In the rows, zero is written as 128.
Named turns come first, each shown by rows before and after it. Which turns, in which order, take the first row of each pair that follows to the second? Write the first one first, as in the answered first pair.
turn K_957:
[ 96  98 162 133 150 131 160 129] => [ 76 108 144 124 158 121 142 134]
[109  85 121 143 183 127 134 144] => [127  78 134 152 175 136 143 143]
[ 79  96 128 111 188 107 150 146] => [101  91 116 125 199 111 139 162]
[123 129  84 105 156  99 119 165] => [165 115  99 133 153 118 132 175]
turn K_184:
[112 127 132 106 130 142 159 112] => [125 107 110 122 158 146 141 135]
[ 93 133  96  98 152 111  82 131] => [ 99 145  98  96 128 116  77 115]
[ 81 110 147 130 157 121 156 116] => [129 103 105 154 166 138 101 142]
turn K_822:
[124 105 114 151 146 122 134 147] => [118 112 103 143 144 115 126 151]
[150  99 134 158 146 150 139 131] => [151  98 110 157 152 142 120 143]
[144 149 113 125 113 141  89 116] => [139 152 120 123 109 140  98 102]
turn K_34:
[126 126 111 115 135 126 160 164] => [108 146 130  99 110 137 165 123]
[142 125 116 143 137 147  90 115] => [121 132 101 123 147 124  94 134]
[ 88 153 129  95 129 113 143 103] => [160 126 144 147 126 167 140 103]
[140 144 138 119  92 118 145 128] => [159 132 131 139 104 124 144 145]
Then:
(2 to 4 turns a pair)
[ 76 156 106  65 114  64 118 120] => [ 81  96  96 105 189  79 127 164]
K_822, K_184
[121 161 155  95  92 144 130  92] => [108 156 116  76 126  92 132 163]
K_34, K_34, K_822
[133 121 170 144 119 142 170 114] => [107 154 124  95 108  85 138 140]
K_34, K_184, K_34, K_822
[ 83 127 123 115 134  87 119 155] => [150 111 122 155 135 109 125 184]
K_957, K_957
[155 139 154 178 149 194 117  97] => [ 99 162  86 126 177 114  73 151]
K_822, K_822, K_34
[116 153 125 119 113 146 134  81] => [103 144  96 103 137 104 138 130]
K_34, K_34, K_822
[ 93 109  97 138 183 134  91 126] => [ 88  90 133 139 188 135 152 135]
K_957, K_184, K_184, K_184
[191 177 132 131  43 148 133 123] => [214 125 137 168  94 166 157 160]
K_184, K_34, K_184, K_184
[142 133  78 121 135 111 136 176] => [ 85 160 106  95 112 120 136 113]
K_34, K_822, K_957
[ 98 140 131  87 150  59 134 138] => [105 170 130  92 124  89  78  91]
K_957, K_34, K_957
[182  98 121 197 136 164 129 135] => [ 66 158 103 109 113 114  89  74]
K_34, K_34, K_957
[132 150 135 119  84 101 175 126] => [ 88  93 121 145 167 123 156 133]
K_957, K_184, K_34, K_184
